In the rows, zero is written as 128.
Each run below is a few steps of one of 6 hidden systems, one row a step.
path 1, tiz:
[[172 145 158  94 131 125  68 188 126 162 146 132 123  58 123  91 132 146
  114 125 171 101]
 [107  75 184 145 107 100 133 147 168 171  97  81 139  95 100 106 122 182
   64 144 114 139]
 [128 106 179 163 148  53 117 102  82 185 143  99 130 132 163 119 110 146
  115  82 129  73]
 [145 139 148 155 155 118  94 106 148 144 145 148 100  97 157 183  67 188
   94  92 149 152]
 [117  65  94 119 137  56  92 116 146 122 175 132 141 148  99 144 114 147
   86 110 153 174]
 [ 98 151 138 150 161 113  87 120 116 155 184 170 194 142 112  97 139 128
  109 125 180 137]
 [ 85 126 156 147 146 147 145  88 183 120 157 153 174 168 137 124 149 186
  103 137 103 142]
 [123 145 124 155 150  79 143 114 124 111 171 127 142 200 134 168 170 140
  173 107  94 133]
 [173 167 130 148 149 156 155 129 119 114 144 172 131 158 142 174 136 117
  162 121 150 207]
 [125 116  86 110 125 153 182 123 134  59 114 142 163 158 113 126 152 112
  120 106 157 176]
 [ 94 154 117 126 125 149 155 122 110  85 114 160 175 130  93 128 151  76
  182 136 149  90]]
path 2, faso (11 x 22):
[[ 89  96 152 162 129 101 136 124  72 132 121 176 164 105  50 129 153  55
  182 147 151 121]
 [155 119 135  61 113 212 182 107 160  93 112 175 155 133 157  95 142 105
  160 162 122 118]
 [125  85 141 114 102 104 145 175 146  97 121  90  86 120  88 123 209 155
  151 135  50 122]
 [200 131 211 149 125 121 144 164  72 190 109 135 109  90 138 130 144 105
  177 128 142 136]
 [184 160  94  94  98 162 180 145 118 103  61  74 112 115 159 115  99 121
   99  83 145 121]
 [ 80  83 130 151 104  73 124 129 103 132  77  82 114  79  81 136  95 111
  119 115 119  59]
 [144 115 166  78 128 149  96 103 141 162 131 163 140  72 160 100  81 120
  132 147 156  57]
 [130 128 110  84 108 137  92 161 200 118 132  86 112 105 135 101 125 198
   62 129 109 116]
 [113 114 186 185 148  73  93 147 112 201 147  97 127 116 133 113 126 171
   84 120 134 139]
 [149 194 125 147 156 154 135  92 121 147 130 124 140 151 204 132  73 162
   82  78 162 127]
 [ 81 137  64 157 131  96 102  88 143  97 136 110 105 143 111 178  80 153
   83  94 115 130]]
path 3, ded (11 x 22):
[[ 78 104 159 159 127 139 132 116 143 110 117 145  82  98 107 170 144 137
  176 155  65  92]
 [171  93 142  73 126 140 102 167 130 155 153 133  90 112 158  90 153 107
  157 179 123 127]
 [153 190 105 126 115 169 121 174 146 119 110  88 110 109 126 103 142 173
   73 103 128 148]
 [ 97  95 145 193 132 110 149 116  82 163  92  92 104 126 127 118 109 121
   79 109 130 155]
 [116 115 127 123 156 128 114  72 100 121 149 154 111 115 176 126  95 125
  131  89 137  59]
 [118 108 115 111 122 121  83 129 165 104 157 161  96  85  77 168 127 146
  140 149 106 127]
 [121 108 138 111 131 119  97 178 134 150 158 130 151 119 100  66 174 122
  118 163 153 142]
 [119 169 162 152 144 172 149 140 148 133 119 122 155 131 162 105 136 180
   84 107 148 149]
 [124  78 149 160 143  88 158 106 125 131 124 103 101 156 168 169 110 148
  115  99 115 157]
 [166 128 108 114 151  89 101 117  89 114 167 150 113 128 143 155 121 108
  160  86 157 111]
 [137 138  93 106 117 143 110 121 140 101 139 175 148 100  57 139 123 124
  113 129 149 161]]
path 4, sevuk:
[[ 86  90 147 124 116 126 132 148 158 106 127 137 171 101  50  91 175 159
   95 137 126 140]
 [120  98 208 160 143 116 167 123 122 158 123 110 136 145 169 108 161 165
  136 118  98 109]
 [151 184 124 139 140 140 135 150 147 108 121 101  80 133 192 183 113 162
  148 101 120 116]
 [158 124  82 129 120  83 115 147 106 127 118 107  97 121 105 181  84  94
  129 115 158 167]
 [141 115 116 114 145 141 121 103 101 128 149 183 173 121 112  96 114  98
  106 117 194 160]
 [ 72 110 142 123 120 166 164  97 167  92 106 151 181 122  96 109 143 144
  117 143 121 106]
 [113 109 174 123 123  84 142 126 148 141 134 105 141 146 136 138 156 145
  172 143  75  68]
 [180 178 145 122 131 126 106 193 137 143 140 107  94 117 158 147 144 147
  159 134 129 132]
 [168 141  92 134 111 130 142 158 108 130  93  91 100 122 120 132 108 121
   83 103 153 189]
 [113 130 109 149 141 134 148  77  80 132 118 145 154 141 132 111  92  94
   97  98 170 128]
 [ 84 122 125 111 127 160 131  81 163 105 127 171 153 118 123 139 100 112
  149 162 126  83]]
path 5, Vepo:
[[173 140 189 165 128 108 140 118  74 209 115 148 129 125 129 162  98  77
  184 155 134 142]
 [193 149  75  74 128 127 119  78 112 127 138 127 131 137 165 109  69 134
   77  67 156 111]
 [ 85 154  66 138  98 124 100 101 131 133 117 137 139 120  35 138  98  89
  111 166 106 126]
 [135 117 148  92 135 167 117  92 160 168 177 174 151 159 150  74 146 130
  127 188  97 137]
 [141 209 114 147 124 140 123 138 149 121 142 100 124 154 116 130 161 200
   93  96  78 140]
 [161 117 166 182 132  82 133 128  74 192 133 127  97 144 111 157 139 107
  160 136  93 174]
 [187 138 109 113 155 129 127  86  68 121 160 166 123 141 160 114 118 122
  120  58 163 132]
 [108 129  70 140 105 150 134  86 117 101  97 143 119 110  61 146  94 111
   90 120 121 161]
 [119  75 130  89 123 149 126  88 141 127 160 176 143 137  97  85 168 112
  139 173  84 122]
 [148 187 135 124 127 189 137 149 157 100 140 146 129 121 115 112 185 184
  119 114  97 143]
 [165 112 170 163 113  98 150 156  99 167 108 102  99 116  93 132 164 145
  122 125  88 173]]
path 6, diza:
[[ 79 150 133 136 140 155 153 104 189  69 155 177 179 161 100 166 166 159
  170 143 102 129]
 [167  75 140  99 123 117 189 138 122  93 144 135 131 178 128 123 209 112
  178 132  87 170]
 [153 194 150 177 142 173 184 163  80 107 103 130 129 138 127 126 189 127
  150  88 139 167]
 [148 118 148 147 106 182 208  88  96 102  48 148 111  94 115 159 104  98
  150 108 116 132]
 [141 158  84 106 108 123 148  95  71  85 105 130 145 114  85 114 133  93
  142  68 127  51]
 [146 164 142  87  96 148 119 133 145 110 120 174 175  72  38 119 152 126
  161 139 120  76]
 [181 101 161  72  83 115 149 158 134 150 102  99 156 103  85  62 171 140
  116 133 102 105]
 [155 183 183 160 105 127 133 163 113 181  88  73 116  91 111 108 143 172
  105 109  91  96]
 [191 137 152 126  98 128 123  96 123 178  85 106  69  79 136 158  64 150
  107 113  84 110]
 [165 153  68 108 107 100  66 107 114 145 140 109  90  96  93 132  79 149
   66  84 118 111]
 [117 120 118 120 120 117  61  96 159 158 167 160 138  88  56 113 102 173
   62 138 115 141]]
path 7, Vepo, 11 rows:
[[134  97  46  76 101 111  72  92 146 144 156 146 122 132  81 116  77  91
   93 174 127 150]
 [ 77 165  98 114 140 160  92 111 164 133 187 169 186 167  98  66 165 136
  101 173 123 135]
 [119 172 161 174 134 156 161 115 167 158 129 114 135 183 140 133 156 192
  102 146  61 178]
 [189 133 152 157 136  65 142 118  84 150 153 113  91 171 143 172 161 149
  173  86  64 141]
 [199 149  99 140 147 122 124 120  55 116 143 170  89 119 130 165 113  87
  154  78 169 180]
 [129  79  61 105 114 144 144  86  96 100 118 149 132 130  86  91 102  87
   72 111 160 178]
 [ 72 108 104 111 114 177 152  80 145  85 129 170 169 140  74  83 172 116
  126 154  87 108]
 [148 145 167 113 111 203 161 139 180 112 117 149 108 121 125 120 184 176
  149 159  53 146]
 [196 143 162 132 114 102 133 193 102 141 129  93  86 108 108 124 196 163
  143  97  87 144]
 [178 142 168 161 136 109 139 152  32 159 106 132 128  87 115 113 137  93
  139  73 182 133]
 [144 102 121 116 113 148 159  67  81 131  77 136 141  84 124  99  63 103
   80  81 165  98]]
path 8, sevuk:
[[203 195 138 161 151 188 125 145  37 145 133 178  84  94 129 116 153 105
  144  90 153 180]
 [145 114  77 113 100 196 180  63 103  75  70 151  91 102  92 130 103 111
   94  94  98 147]
 [114 114 131 126 127  92 113  50  61 131 146 175 142 109  72 119 137  94
  167  97  90  30]
 [169 137 179  86 114 183  97 133 147 144 135 191 100  47  98 119 149 138
  179 169  87  87]
 [190 119 136  96  81 115 124 146 126 140 109  82  91  86  74  88 168 186
   77  90  56 116]
 [163 172 184 197 140 130 122 105  45 199 105 118  92  88 134 116 110 149
   92  68 115 119]
 [167 146 105 121 121 183 123  50 134 132  99 158  72  84 157 168  30 151
   94 104 111 126]
 [124 115  86 114 112  73  71  54 126 138 157 161 131 100  39 153  79 141
   94 104 101  98]
 [143 107 198 134 132 136  86  92 141 190 170 208 154  84  70 113 131 156
  120 163 106 147]
 [155 131 165 123 114 157 142  97 184 135 139 136 123 130 108 120 158 234
   78 109  44 158]
 [146 157 165 208 137  78 134 103 101 168 135 108  88 153 115 193 126 186
  126  83  60 146]]
path 9, tiz (11 x 22):
[[ 98  84 167 158 135 160 137  85 169 146 136 156 107 124 127 133 125 184
   87 152  77 176]
 [128 114 106 145 158  63 112 120  81 114 187 116 113 173 130 122 182 141
  134  75 105 116]
 [137 163 153 182 157 164 120 127 109 136 145 186 116 109 107 167 130 132
  138 129 152 199]
 [121  60 110 106 132 132 161  99 131  76 149 153 145 154 116 104 169 142
  101 102 122 164]
 [ 98 174 133 157 147 126 124 137  90 100 146 160 159 123  82 134 177 110
  173 107 141  96]
 [160 109 170 108 124 177 165 107 157 114 127 181 130 121 126 141 155 140
  163 153  96 154]
 [164 143 112 105 110 108 159 160 111  82 123 106 133 141 103 125 186 134
  152  88 115 116]
 [162 150 166 148 110 148 165 133  98 142  80 147 136  95  90 154 117  95
  162 134 141 143]
 [169  98 126  75 107 148 170 107 129  96  97 133 133 105 133 108 118 133
  119  95 128 101]
 [129 159 119 116  97 108 113 145 124 117  98 114 131  80  68 145 114 121
  145 117 127  74]
 [178 110 157  87  96 128 123 114 139 176 115 141 127  97 109 116  98 122
  130 159 106 117]]
path 10, faso, 11 rows:
[[ 93 164 144 196 145  68 112 156 103 142 126 106 149 129 107 178 117 123
  145 109 165 120]
 [135 134 103 105 137 141 146  84 149 131 122 148 158 160 179 156  54  92
  129 147 172 139]
 [ 70 128  64 104 125  95 104 139 170  75 161 112 144 156 101 131 147 131
  130 137 120  97]
 [109 116 175 145 142 118 108 144 156 170 157 159 155 133 116 147 138 117
  170 198 131 146]
 [164 156 104  99 133 152 150 149 148 123 150 112 135 189 186 104 157 131
  128 137 127 165]
 [ 96 157 119 185 125  96 145 160 111 123 108  82 113 153 109 165 150 118
  151 128 107 142]
 [144 132 125 132 135 129 141 103  88 151 120 148 120 145 158 150  90  60
  174 151 150 125]
 [113 152  60  81 110 153 123 144 152  77 119 119 120 128 114 120 130  99
  140 149 133 101]
 [ 88  80 153 134 118 114 113 161 146 153 124 124 122 109  97 116 147 100
  149 198 116 128]
 [150 140 154 104 139 165 134 157 130 150 138 120 127 140 189  80 157 120
  143 153 133 119]
 [122 156 121 156 121 133 145 171 135 121  95  69  78 132 154 149 136 146
  124 128 101 132]]
path 11, diza (11 x 22):
[[135 112 139 128 151  77 115 121 117 146 161 132 133 155 166 154 112 102
  172 136 143 103]
 [148 158 107 109 140 131 120 168 158 112 139 134 146 134 151 153 113 122
  139 137 186 159]
 [100  94 130 152 127 104 137 148 122 143 112 117 141 134 117 133 114  90
  124 158 164 166]
 [104 144 142 149 147 121 142 109 115 152 128 125 169 160 168 115 108 107
  129 130 162 105]
 [111 146 114 114 120 123 140 136 171 114 113 116 141 147 152 167  99 112
  159 161 139 113]
 [139 126 109 119 128  97 115 153 111 141 145 124 130 151 124 134 135  78
  163 159 145 143]
 [132 162 132 131 135 158 132 149 130 149 122 137 155 135 143 108 119 103
  122 156 173 153]
 [ 92 118 124 136 116 135 152 132 141 141  89  97 136 143 145 122  99  98
  119 163 137 121]
 [113 156 117 132 134 114 114 125 112 151 139 120 130 150 150 129 116  94
  158 150 127  85]
 [145 156 108  97 122 152 114 146 155 135 134 141 127 127 144 135 110 104
  147 172 146 135]
 [113 118 107 124 123 125 118 161 126 146 123 104 123 132 126 101 126  92
  117 169 147 147]]
path 12, ded:
[[ 86 141 143 165 158 157 108 148 165 118 152 168 128 113 122 163 127 154
  117 153 164 190]
 [102  70 116 119 160 104 137 141 149 106 169 121 150 183 172 105 157 132
  111 133 159 164]
 [126 169 125 157 167 129 138 159 122  82 149 142 135 139 161 175 147 138
  159  88 177 149]
 [137  83 102 117 134 128 158 122 129  90 130 154 130 147 127 159 116  97
  135 129 171 201]
 [112 136  99 110 136 125 155 142 116  59 131 136 169 147 117 127 167 100
  157  98 166 104]
 [122 127 153 133 122 167 176 141 143  94  88 157 145 110 112 163 127  95
  174 154 155 153]
 [139  97 123  80 107 136 184 149 152  92  91 102 148 143 150 118 138 104
  149 145 136 114]
 [149 171 135 128 108 138 167 173 127 107  68  92 121 106 131 160 120 111
  161 123 144 109]
 [144 113 115 108  93 133 158 129 128 140  63  97 119 108 132 132  69  90
  115 145 148 125]
 [ 99 150 103 113 106 119 130 128 132 117  85  88 132 105 118 126  92 110
  124 123 131  49]
 [ 93 129 141 133 112 134 108 135 150 158  93 115 114  84 116 145  77 106
  133 180 130  88]]

Which system made each of these runs?
path 13:
[[167 187 107  97 125 142 119 148 130 121 157 136 136 149 131 121 157 122
  161 132 122 120]
 [133 135 119 145 100 120 147 152 137 143  98  99 118 139  91 148 125 113
  128 159 107 172]]
 | faso
path 14:
[[112 105 127 141 120  86 181 105 144 156 117  84 200 214 137 103 122 137
   74 128 135 177]
 [ 93 197 120 177 162 129 150  76  98 125 130 135 173 175 175 157  89 115
  137  88 157  87]]
 | tiz
path 15, 2 rows:
[[137  93 151 109 109 129 125 113 193 103 130 163 140  85  68 160 124 194
  106 120 106 150]
 [157 104 191 156 131  67 139 112 123 155 148 129 154 134 102 140 156 186
  120  82 100 137]]
 | sevuk
path 16:
[[148 101 162 146 139 138 187 115  96 124  97 129 120 137 175 139 123 112
  143 105 143 139]
 [123 166 107 141 132 131 151 125 107  86 104 123 130 122 129 165 112 109
  148  90 156  99]]
 | diza
path 17 (2 x 22):
[[138 170  97 105 159 118  92 153 109  92 186 158 154 137 136 118 161 118
  159  95 181 106]
 [113  89 163 120 124 156 148 169 170 108 105 154 156  97 102 133 139 123
  138 174 168 170]]
 | diza
path 18, 2 rows:
[[125 189 192 142 109 177 161 102 138 161  85 142 138 115 131 139 121 127
  184 166  69  53]
 [184 106 137  82  84 130 140 123 169 176 105  90  77 137 149 134 105 137
  139 186  42 127]]
 | ded
path 19:
[[161 118  74 106 111 133 116 122 129 124 127 143  85 127 114 168  87  85
  140 159 134 183]
 [ 92 122  91 113 127 126 115 161 104 110 138 132 160 125  86  74 166  82
  122 145 168 121]]
 | faso
path 20:
[[185 161 123 115 140 140 121 110  86 102 170 186 113 123 104 140 178 126
  179  90 101 121]
 [178 128 115 121  96 152 158 138 125 111  98 151 118 102  52 150 133 119
  124 131 121 204]]
 | faso
path 21:
[[142 125 118 139 137  70 117 143 147 146 146  83 116 160 155 154 110 169
   97 108 128 157]
 [140 152 106 155 153  85  94 120  87 151 161 134 134 141 129 147 100 113
  115  94 174 147]]
 | ded
path 22, 2 rows:
[[125 131 181 172 131 170 148 155 115 130  91 137  80  75 123 148 142 141
  143 135 116 144]
 [157  98 129 120 131 135 147 100  78 122 107 127  89 103 160 115 105 118
  116  81 132  96]]
 | diza
path 23:
[[145 151 137 104 111 147 121 151 101 152 103 108 122  91 128  78 134 106
  126 132 129  72]
 [132 149 124 115 106 158 125 134 115 156  85  93 107  88 138  85 101 122
   91 130 128  83]]
 | sevuk
path 24 (2 x 22):
[[ 99  93 167 165 154  61 107 137 112 140 149  84 119 117 146 115 144 192
   83  63 127  92]
 [125 123 175 170 162 137 114 138 140 141 123 137  85  90 195 183  77 161
  125 119 169 152]]
 | sevuk
path 25, 2 rows:
[[134  96 143 106 132 175 126 137 179 138 116 109  64 109 209 128  99 162
  106 163 109 138]
 [116 131 117 151 155  86  76 187  98 133 160  86  74 111 155 113 154 151
  107  94 149 120]]
 | faso
path 26:
[[ 94 163 161 160 166 166 123 214 130 137 128  93 119 122 191  86 175 141
  122 144 173 134]
 [102  85 173 167 144 148 150 135 117 148  85 112  62 101 203 163  84  99
  156 161 141 122]]
 | diza
path 27:
[[136 177 116 143 156 100 112 158 149  86 149 136 137 124 141 204 109 158
  148  88 183 139]
 [122  78  99 120 128  89 129 133 136 122 139 140 161 149 100 152 102  91
  119 145 190 198]]
 | ded
path 28:
[[155  81 108  80 126 131 140 129  93  72 139 164 135 101 102  96 170  98
  146  93 153 105]
 [115 134 132 118 109 205 165 146 143  88  79 152 145  77  86 103 142 127
  108 138 151 142]]
 | Vepo
path 29 (2 x 22):
[[ 77  78 152 171 139 124 172  92 138 127 120 119 133 167 142 133 132 143
  110 135 101 156]
 [140 145 137 136 162 121 124 104  97 107 173 165 116 146 160 150 157 130
  179  93 116  98]]
 | faso
path 30 (2 x 22):
[[145  82 179  84 117 137 171 145 158 166 119 113 185 162 166  60 154 120
  123 175 137 137]
 [127 174 158 146 122 114 165 160 140 120 105  60 122 156 162 132 172 175
  151 104  75  78]]
 | faso
path 31 (2 x 22):
[[171  96 156 119 139 101 141 121 136 143 142 143 129 140 166 161 105 134
  140 123 153 163]
 [138 157  95 114 129 103 137 153 134  90 132 108 159 145 125 137 137 138
  122  87 166 129]]
 | faso
path 32, 2 rows:
[[165 150 154 144 138 193 158 100 130 142 110 159  83 125 175 160 107 141
  141 135 103 167]
 [147 142  62 114 114  99 121  93 122  92 140 124 104 144  90 162 117 136
  119  87  90 127]]
 | sevuk
path 33 (2 x 22):
[[142 147 117 117 133  92 106 138 168  95 157 134 125 124 116 191 123 168
  148 106 126 121]
 [160 110 128 121 129  83 117 140 135 151 148 139 158 139 110 154 106 122
  122 134 169 185]]
 | faso
path 34 (2 x 22):
[[ 90  85 187 145 140 181 135 127 176 146 134 154 108 113 149 114 151 162
  123 189  92 155]
 [126  97 116 133 153 125 144 134 103 117 140  85  66 165 213 109 154 140
  119 103 101 123]]
 | diza
path 35:
[[130 189  56 122 133 118  89 171 139  93 168 125 138 150  83 131 166 136
  113 115 145 166]
 [ 81 131 136 185 148 153 154 124  99 138 124 149 161 156 113 106 143  92
  109 148 163 191]]
 | ded
path 36, 2 rows:
[[141 166 102 131 148  84 113 131 134 144 158 112 120 185 190 187  84 102
  172 139 148 125]
 [134 153  83 112 135 159 128 150 174 122 133 123 135 162 172 146  83 115
  101 157 186 202]]
 | tiz
